(in the rows, 128 means zero)
Where one turn sends some rows of the set: a few examples, then the rows asked:
K725: [129 103 151 108 142 130 142 120 129 139 121 149 127  97 128 129 153 131
 176 135 143 118 122 150 103 126 110 145 105 177 125 108 158 137 120 144
 141 126 114 142 132 119 155 155 111 118 146 111 104 129 137 129 108 141
 138 120 113 134 143 117 139 102 162 124 125 149 159 134]
K124: [119 172 125 110 111 132 139 139 123 141 125 153 119 101  91 118 138 117
 136 119 122 142 123 124  91 118 137 145 131 142 134  93  98 121 120 143
 134 147 146 132 129 151 121 125 127 152 160 154 138 114 129 116 138 148
 112  99 124 143 110 122 121 132 132  71 136 139 154 142]
K552: [158 143 103 114 124 128 105 107 138 136 123 148 100 126  98 112 152 115
 144 135 122 135 109 145 125 125 126 105 151 155 119 146  96 156 123 150
 118 118 122 136 107 165 145 148 150 133 161 156 152 132 155 131 106 108
 134 106 150 147 156 114 117 104 114 107 140 143 126 109]
K672: [166 134 139 133 154  97 125 119 114 119 107 137 126 109 122 100 131 107
 116 126 106 129 107 129 128 135 126 136 144 167 141 141 145 153 148 135
 102 115 143 150 135 134 147 175 120 135 116 123 133  87 153 129 130 101
 129 131  99 108 133 141 154 154 145 113 115 156 153 125]
K857: [143 166 117 108 125 123 132 152 116 111 113 141 114  96 102 133 134 124
 142 128 110 139 135 139 104 115 126 134 130 133 128  99  94 136 112 131
 137 116 140 135 149 147 128 119 151 130 160 152 122 103 119  97 135 146
 118 102 132 144 123 121  97 118 146  83 134 124 140 142]
K840: [151 149 154 121 105 130 149 148 140 106 130 121 136 120 145 145 148 131
 143 103 136 109 136 126 105 151  94 120 110 162 148 126 149 128 131 128
 114 119 130 122 132 152 154 150 172 116 151 133 134 116 137 137 121 135
 140 104 121 155 111 120 129 140  97 134 132 110 159 150]
K389: [156 142 126 143 144 127 131 117 130 120 117 141  86 119 123 126 128 129
 140 137 149 138 123 121 138 119 129 137 143 126 125 108 123 134  87 159
 125 149 122 120 122 150 122 167 139 135 146 124 126  96 139 172 137  84
 126 102 112 110 120 121 137 162  97 167 101 146 153 129]
K318: [172 119 146 128 134 122 125 154 124 129 127 163 119 143 130 168 132 135
 143 131 142 124 116 141 108 110 128 109 121 123 137  99 134 116 118 128
 130 130 113 132 161 128 122 137 137 137 129 109 144 115 127 116 180 125
  84 118 124 124 110 115 117 118 130 132 113 131 129 140]
K259: [160 159 164 125 143 138 140 130 128 103 130 129 105 109 134 126 161 144
 158 104 116 131 120 129  95 145 118 134 106 160 172 106 132 120 128 140
 112 125 158 132 110 148 139 138 138 112 139 119 144 113 108 126 105 100
 120  79 115 153 132 128 137 140 115 110 139 108 151 129]
K245: [142 149 110 143 138 148 128 101 125 128 113 130 118 123 114 136 160 136
 162 114 104 110 160 132 125 142 124 152 144 114 132 137 155 150 129 110
 147 118 136 155 105  92 126 120 128 142 107 142 107 121 143 140 102 136
 112 102 103 112 121 110 150 120 124 102 148 110 133 116]
K588: [157 153 103 121 131 110 108 101 140 117 125 154  85 116 115 118 145 108
 143 136 116 147 107 135 131 122 119 114 143 151 106 132  99 136 115 140
 121 112 115 129 107 149 149 143 164 137 152 143 143 111 157 129  87 103
 130  99 152 133 149 125 117 105 105 104 135 127 118 105]
K824: [153 119 155 121 168 139  96  95 124 124 136 148  71 113 113 122 161 137
 170 126 105 125 117 125 116 132 129 135 120 153 155 108 123 133 146 155
 146 120 161 138 136 130 136 142  94 131 122 125 146 115 122 127 118 130
  97 103 126 144 151 133 142 127 133  97 143 133 142 114]
K52: [146 145 134 131 157 106 139 100 130 111 112 147  88  91 145 130 140 131
 146 139 108 146 116 131 130 122 111 133 140 140  91 109 112 105  99 127
 119 128  96 135 125 130 125 136 179 125 120 133 139  96 149 137  87  99
 106 105 119 105 133 147 117 115 112 127 115 136 124 109]
K27: [105 173 132 107 119 127 140 136 124 147 129 164 121 105  93 122 140 113
 150 118 124 141 128 122  93 129 142 151 138 143 133  92 103 126 128 140
 138 158 139 138 127 144 119 132 118 154 147 150 139 121 124 134 134 148
 114  89 113 144 111 119 128 124 120  80 134 141 152 125]
K504: [134  92 129 110 113 136 143 119 128 133 154 145 116 104 138 120 157 131
 140 116 141 145 108 119 145 148 112 149 142 163 145 120 135 144 118 144
 159 106 119 148 138 106 141 127 123 107 145 120 122 126 154 154 102 128
 162 112  98 146 127 112 127 123 118 131 101 122 151 117]
K419: [142 152 131 120 158 132 129 128 114 144 137 161  84 134 124 148 151  98
 137 121 121 143 107 152 119 148 122 146 111 139 144 111 156 133 127 114
 146 117 164 117 146 127 158 173 116 137 127 130  97  98 138 125 130 138
 146 112 119 100 127 120 138 128 114 120 156  99 153 163]
K117: [154 142 130 133 152 134 123 118 137 141  96 137 105 116 113 123 141 128
 146 157 141 149 138 153 106  97 155 151 129 121 121 116 126 131  92 133
 121 159 136  98 126 155 115 193 135 154 140 131 125 109 131 136 152  99
  99 105 105 127 142 114 134 153 117 129 112 141 131 154]
K925: [154 138 140 118 103 114 143 151 145 116 129 125 130 114 146 146 147 120
 147 103 135 109 139 117 109 145 100 114 120 160 137 132 145 129 123 126
 112 111 126 123 140 152 150 152 176 123 155 138 131 126 138 138 126 135
 145 111 123 162 109 101 126 133  94 139 126 111 160 144]
K509: [124 128 128 122 137 119 155 109 130 149 114 123  94 102 112 112 130 134
 148 112  91 105 138 154 122 153 116 142 119 133 137 142 157 175 138 154
 149 127 158 142 131 130 134 169 107 135 125 165 104 124 148 145  89 147
 124 113 105 129 114 116 123 123 122 105 140 120 152 112]
K960: [129  97 143 124 152 143 137 118 125 154 110 137  87 161 142 159 159 124
 178 113 132 132 135 122 139 159 121 123 134 156 135 107 164 121 129 179
 142 139 140 133 132 136 138 176 112 136 117 138 136 140 146 150 127 127
 134 131 137 127 136 130 135 105 110 127 129  87 144 124]
K559: [169 118 115 125 140 144 127 110 144 118 102 122  85 111 131 157 125 141
 163 141 117 142 126 147 134 111 104 122 125 135 105 135 146 115 102 110
 139 108 106 118 149 123 148 128 163 103 130 146 116 130 140 133 111 117
 127 134 100 130 161 122 103 113 101 167 143 133 126 129]
K847: [143 144 127 127 159 139 123 113 124 156  83 145 107 128 121 132 142 118
 151 151 129 148 146 149 110  96 158 152 123 117 125 132 128 131 118 121
 118 152 143  97 131 145 122 195 139 159 128 149 137 114 135 116 158 117
  91 107 109 140 151 117 121 134 120 117 129 127 116 150]
K195: [162 140 153 140 127 148 152 113 141 127  69 121 103 101 126 155 129 148
 164 136 113 118 122  95 120 115 115 153 146 150 123 112 155 120 128 170
 110 132 119 147 157 113 140 164 116 121 106 155 130 131 126 145 140 130
 129 117  91 122 141 122 127 131 125 105 116 144 158 122]
K488: [147 121 123 121  98 116 136 145 143 139 133 127 123 129 148 153 124 112
 141 105 137 107 128 132 133 145 115 108 127 140 108 143 145 132 128 109
 127 107 116 120 160 142 138 147 170 138 149 145 136 134 156 148 134 152
 139 143 117 147 115  96 126 127 108 148 124 129 163 145]
K123: [160 138 125 147 138 143 117 133 116 128 129 144 120 146 129 171 163 137
 164 130 130 118 145 135 111 125 129 140 149 113 144 100 155 124 129  95
 135 129 120 156 125 100 123 121 144 138 104 115 129 104 131 123 147 130
 100 114 113 113 129 102 135 108 130 116 135 122 134 133]
K534: [162 144 116 109 137 130 150 126 138 128  85 158 104 119 106 114 115 103
 141 106 138 143 122 111 121 124 128 106 112 164 110 141 128 152  88 185
 133 138 120 111 134 146 149 161 132 135 162 139 142 146 138 140 132 105
 124 110 132 153 136 149 141 165 111 148 118 122 144 120]
K939: [138 107 107 131 145 129 128 105 141 161 103 125  83 121 138 136 111 110
 118 111 124 140 122 148 135 136 154 123 128 126  86 152 137 142 123 115
 131 113 115 119 150 127  97 144 133 140 107 137 136 141 153 135 135 125
 119 170 105 128 136 108 123 112 132 133 137 141 146 117]
K291: [162 166 132 145 152 116 136 126 120 115  94 132  88 133 113 161 116 113
 157 110  91 118 121 115 121 155 101 103 128 157 115 124 151 121 141 156
 117 128 147 147 133 140 134 144 132 131 118 155 130 111 138 145 122 113
 119 137 128 100 119 165 131 129 118 130 160 151 164 107]
K539: [158 157  98 122 139 146 128  99 127 118  84 145 114 117 103 118 138 101
 154 117 126 155 135 102 141 132 131 135 131 169 101 142 118 127 105 159
 127 123 127 124  94 119 145 134 151 128 133 143 138 136 139 150 104 109
 143 118 120 135 164 163 151 157 107 137 136 133 139 111]
K438: [144 133 111 112 133 141 130 118 121 150  96 140 117 150 111 132 145 112
 135 125  99 157 138 131 130 126 146 144 156 129 139 141 132 137 152 114
 127 104 154 127 144 130 123 135 149 133 109 170 160 132 145 118 144 149
 103 130 113 153 142 131 107 127 111  85 147  97 104 130]
K390: [158 124 128 139 140 132 121 144 120 133 131 152 121 149 124 170 157 143
 158 133 132 122 139 138 114 115 128 127 143 115 140 106 154 105 129  93
 131 126 112 152 132 109 116 126 142 142 116 112 134 106 130 116 161 131
  95 117 112 109 119 102 129 109 133 121 136 125 127 134]
K280: [103 143 134 106 123 150 148 118 134 169 128 153  97 130 116 135 144 116
 173 110 146 141 123 117 114 145 135 146 127 147 138  98 135 113 131 161
 143 172 142 132 109 135 120 144 101 157 123 160 155 143 139 156 128 137
 121 103 105 137 118 128 144 117  88 116 134 130 146 114]
K257: [142 126 111 131 158 136 138 103 130 158  98 123  83 121 126 125 114 121
 120 120 118 159 114 152 129 129 158 135 130 124  90 154 140 134 119 126
 113 129 124 122 134 124  87 139 119 132 104 136 135 143 135 131 131 112
 109 161  94 119 148 122 128 116 137 116 127 140 132 108]
K13: [142 104 115 112 107 134 140 123 121 145 137 146 107 132 123 123 137 116
 122 109 106 156 110 108 155 156 123 145 162 144 149 135 132 140 146 133
 142  89 136 148 141 109 133 113 132 116 119 158 149 124 151 133 114 137
 139 124 100 151 123 129 116 120 103 103 131  99 125 111]
K679: [124 125 141 123 145 120 118 112 124 139 116 133  90 111 128 131 153 120
 144 149 128 157 103 120 132 134 129 151 152 176 129  91 122  90 144 125
 113 111 157 128 130 151 147 165 132 119 124 148 132  92 148 143 133 119
 146 156 103 122 155 151 119 105 113 123 133 159 151 138]
K489: [157 132 125 123 139 143 145  89 151 135 109 129  95 109 121 132 117 127
 154 132 130 147 117 143 131 119 118 142 125 144 118 146 151 123 125 118
 121 132 110 120 124 116 135 139 143 124 109 149 125 132 138 159 118 113
 129 134  69 120 160 127 137 139  73 170 129 176 135 117]
K196: [129  98 131 117 135 118 144 149 111 150 114 121 134 138 102 119 141 120
 158 109 138 129 159 132 113 149 132 129 125 149 142 137 147 139 129 139
 143 148 148 126 125 144  99 131 111 134 132 141 153 134 137 138 154 134
  89 163  95 164 135 149 125 141 125 154 118 154 146 120]
K40: [143 109 111 113 112 127 136 135 122 144 118 127 139 144  93 115 143 115
 160 114 135 122 144 136 120 129 139 116 140 163 138 146 138 155 134 152
 131 132 139 133 109 164 123 132 120 136 144 159 165 148 141 138 152 133
 110 147 119 180 144 126 127 125 125 134 127 164 144 119]
K930: [138 133 113 117 130 128 150 134 123 130  92 168 122 124  96 129 144 116
 165 166 124 133 129 121 140 123 100 142 170 150 129 102 145 127 117 149
 140 141 124 143 131 116 166 176 125 149 134 167  95  95 162 150 141 131
 142 113 115  99 137 154 117 123 115 134 121 139 139 130]
K329: [123  89 133 113 144 125 153 145 105 143 121 129 135 132 117 124 137 122
 154 106 134 129 158 137 120 155 124 121 123 153 148 133 150 119 122 135
 144 144 148 126 124 137 102 131 113 133 121 136 144 122 138 140 148 132
  97 156  95 159 127 158 133 146 135 158 116 149 148 125]
K19: [148 115 111 117 116 135 133 123 129 140 128 139 113 137 123 121 138 116
 122 116 104 157 114 112 148 145 125 136 162 139 151 139 132 145 144 117
 144  94 143 142 143 105 130 111 140 127 115 163 157 119 156 125 122 149
 132 131 108 156 135 130 109 124 108  94 138  91 110 119]
K948: [116 111 137 116 169 108 151 138 100 137 139 153 111 125 139 135 150 108
 146 115 126 140 143 146 116 164 121 139 102 141 144 116 155 116 114 100
 151 136 145 114 132 114 117 143 128 131 117 114 115  92 140 133 132 121
  99 135 104 116 113 159 140 139 117 157 123 122 145 139]
K250: [172 130 120 127 135 143 125 124 137 109 105 125  94 102 117 162 131 136
 160 138 103 143 140 150 128 110 104 122 119 125 105 122 130 129 101 119
 142  94 112 116 157 127 145 128 164 103 146 141 102 123 136 118 116 115
 125 128 120 141 155 121  93 109 130 146 144 123 129 137]
K68: [151 161 111 136 158 138 164 123 119 137  85 133 115 115 118 114 123 121
 130 134 113 171 105 146 116 124 143 154 135 138 117 123 137 129 102 143
 102 143 122 124 101 130 101 157 126 121  99 135 128 124 122 129 124  77
 124 117  91 107 146 148 131 131 124 105 123 120 127 120]
K194: [173 127 137 105 134 120 151 138 135 130  96 158 105 131 114 127 115 113
 138 115 136 143 112 129 113 121 128  97  99 156 120 125 126 151  96 178
 128 149 111 116 159 152 149 165 130 142 156 126 156 142 137 127 151 103
 108 112 126 148 130 137 128 151 124 154 120 124 136 122]

K195 moves to K679
K939 moves to K250
K19 moves to K925
And these:
K840 moves to K27
K245 moves to K504
K559 moves to K588
K725 moves to K824
K539 moves to K389
K438 moves to K488

